Each path is a new rotation, seen through one point. The rows after it are directions, each followed by how far the rotation turns it, in deg/step (0 if it stays put).
Each turn is a multiple of 5 degrees from 10 to 175, or 0.
Each row of a path follows its step; steps can be skipped.
path 1
step 0: [-14.4  13.0  -4.0   2.4 -19.1  -5.0 -25.5   3.0   3.6   4.7 -14.8  -4.9
 -16.6   4.3  -2.5  -0.4   5.5 -10.2  -7.7  -1.0   1.6  -2.0 -27.8  10.4
 -19.2  10.6   9.4  -8.0  18.1 -26.1  -4.1 -14.9  -2.8 -18.9  -5.7   6.7]
step 1: [-20.8  -3.1   1.9  -1.5 -14.1 -21.8  -0.2 -11.9   5.8  14.7   1.6  -8.0
  -3.0 -17.4   0.9  -8.5   2.2  -8.7  -2.1  -0.6 -11.1   5.8 -36.5  27.7
   3.3  -1.7   0.4   9.0  15.8 -22.0  17.1   5.7  -1.2   4.5  -6.0   4.4]
step 3: [ 14.8  -1.4 -33.0   1.7   6.1   1.7  -3.8   2.9   8.8   6.7 -24.8 -11.4
  15.8   3.3 -22.0  -9.9  25.5  16.9 -16.3  -7.0  -8.3   7.4  -6.3   4.9
   2.6  -2.0   3.2  -9.4  19.7  -7.8  13.4  -5.4   2.3   3.0   4.3 -11.1]
step 4: [ -1.4  11.1  -7.9  -1.5 -13.9   8.9 -13.3   2.9  -3.2 -15.7 -14.3 -10.2
  11.2  -1.1 -33.7  10.2  -1.4  15.9   3.7  -5.6  -3.2  17.5 -10.4   0.7
   8.7  -7.1   1.5   8.7  14.6  -5.2  30.7 -19.1  10.9  11.7  -4.7  -4.2]
step 5: [  7.5  23.6 -16.1  -9.5  -6.4   6.5 -14.3  18.8   1.7  10.5  -1.6  -5.4
 -15.0 -15.7 -19.1  17.3  -7.4  -6.6   6.6   6.8 -18.2  10.0  -5.8  -6.7
   9.4  17.7  -4.8  21.2   8.8  -4.0  25.3  -9.0  -3.0  -8.2   1.0  14.7]
step 7: [-13.0   0.4 -22.3  10.9   9.6 -37.3  -1.2 -11.5  -3.9  -1.6  -1.6 -10.8
  -4.9 -16.5  -5.7  -2.5   3.2   6.5  14.2   2.4   5.0 -11.1   4.8  10.7
 -10.0   8.9   3.7   3.3  -2.0 -21.3  24.9 -19.5 -12.2   2.7 -14.3  -5.4]
step 8: [ -0.5  -1.2 -17.2  24.5  -1.8  -3.5  -0.8 -27.1  -1.8   5.4 -15.5  -7.1
 -18.0  -0.5  -6.8  -5.4   2.3  12.9  -1.9  12.8   5.1  -6.9 -19.7   5.5
  -7.2  15.8  -9.7  19.1   4.0  -2.3   9.7 -26.2 -17.8  -9.3  10.8 -11.2]
step 9: [ -8.9   1.1 -18.3  11.6  -0.9   3.1   8.0  -4.5   9.2   7.8  -8.3  -7.7
  -6.0  -6.2 -12.3   2.2  -0.1   3.9  -8.8  -8.9   4.2  11.6 -25.6  10.1
  -2.1  -1.9 -11.0  13.7  39.1   1.2 -14.8 -19.3  -3.4 -22.6 -12.2 -12.8]
step 12: [ -5.6  10.2  -9.8   0.7  10.8 -16.7 -15.0  -3.5  26.4   4.0 -41.1   1.0
   5.8 -18.8  -6.3  -0.5 -10.5  -1.0  -3.2  -8.4 -17.1  18.0  -5.9  12.8
   1.9  -1.5  -6.4 -16.2   1.4  -1.6  13.6 -13.1   2.9   7.0   9.0   1.6]
step 15: [-16.2   6.4 -22.4   2.3  -4.6  -0.5 -19.3  12.1  -3.1  -0.3  -1.1  -8.5
  -4.1  -0.8  -1.4  15.0  -0.1 -10.5 -23.3  13.7 -14.3   6.0  10.1   1.6
  -9.8   3.8  -1.9  12.0  20.1 -28.6   4.8 -24.7  -3.0  -5.0 -14.4  -1.3]
Directions:
[ 6.7  3.5 -3.6 -2.0 -2.3 -2.7 -3.8 -4.4  5.7 -2.3 -7.4 -1.4  0.6  8.3
  4.5 -2.4 -1.7  8.9  1.1 -1.6  1.0 -5.6  2.4  3.9  5.0 -3.3  0.0 -1.4
 -5.5  3.6  0.9 -4.8 -3.2 -0.7 -4.8 -3.0]	80
[ 1.0 -3.0  4.7 -3.5  7.4  0.2  2.4  2.9  1.1  3.1 -2.0  1.9  2.0 -0.9
  2.1 -0.8 -4.6 -4.6 -1.5 -1.4  2.9 -8.3 -9.4  3.6 -6.8  2.6 -2.9 -2.2
 -6.2 -4.0  7.5 -0.5 -4.4  0.4 -2.3 -5.2]	60
[-0.2  0.7  7.9  6.7 -0.9 -6.8 -5.4 -2.0 -5.7  4.5  4.9 -1.8  1.1 -3.4
 -0.4  5.0 -3.2  4.1  0.3 -3.2 -1.0 -1.3  0.9 -5.7  3.3 -9.8 -0.8  3.9
 -0.6 -0.6  6.3  2.6 -3.2  3.1 -3.5 -4.0]	125
[ -2.2   1.9  -3.4   6.3  -1.0   2.5   0.8  -2.9  -7.2  -0.4   2.5  -5.8
  -4.5  -0.8   4.3   0.8  -2.9  -4.0   0.3   1.4   1.4   0.1   6.9   0.2
  -3.5   9.6   1.1   0.9  -4.4   3.7   2.9  -2.0   1.8  -5.5 -10.4  -4.6]	40
[ 9.2 -1.5  1.1 -1.6 -1.7 -1.6  3.6 -0.5  7.4  1.3  4.5  1.6 -3.0 -6.3
 -0.2 -3.6 -7.8 -1.4 -0.6 -3.2 -6.4  5.4 -5.0  1.4  2.1  1.2 -1.2  9.0
 -1.9  5.6 -3.9  2.5  1.1 -3.5 -4.2 -0.4]	95
[-3.5  0.2  0.3  1.6 -0.4  5.6  2.4 -1.8 -1.7 -2.0 -0.9 -3.4 -1.1  4.1
 -2.5 -6.7  4.1  1.3 -0.6  8.1 -6.1  3.6 -7.2 -2.1  3.6 -3.3  1.0 -3.1
 -2.6  1.5  1.9 10.1 -8.2 -5.1 -1.8 -4.2]	140
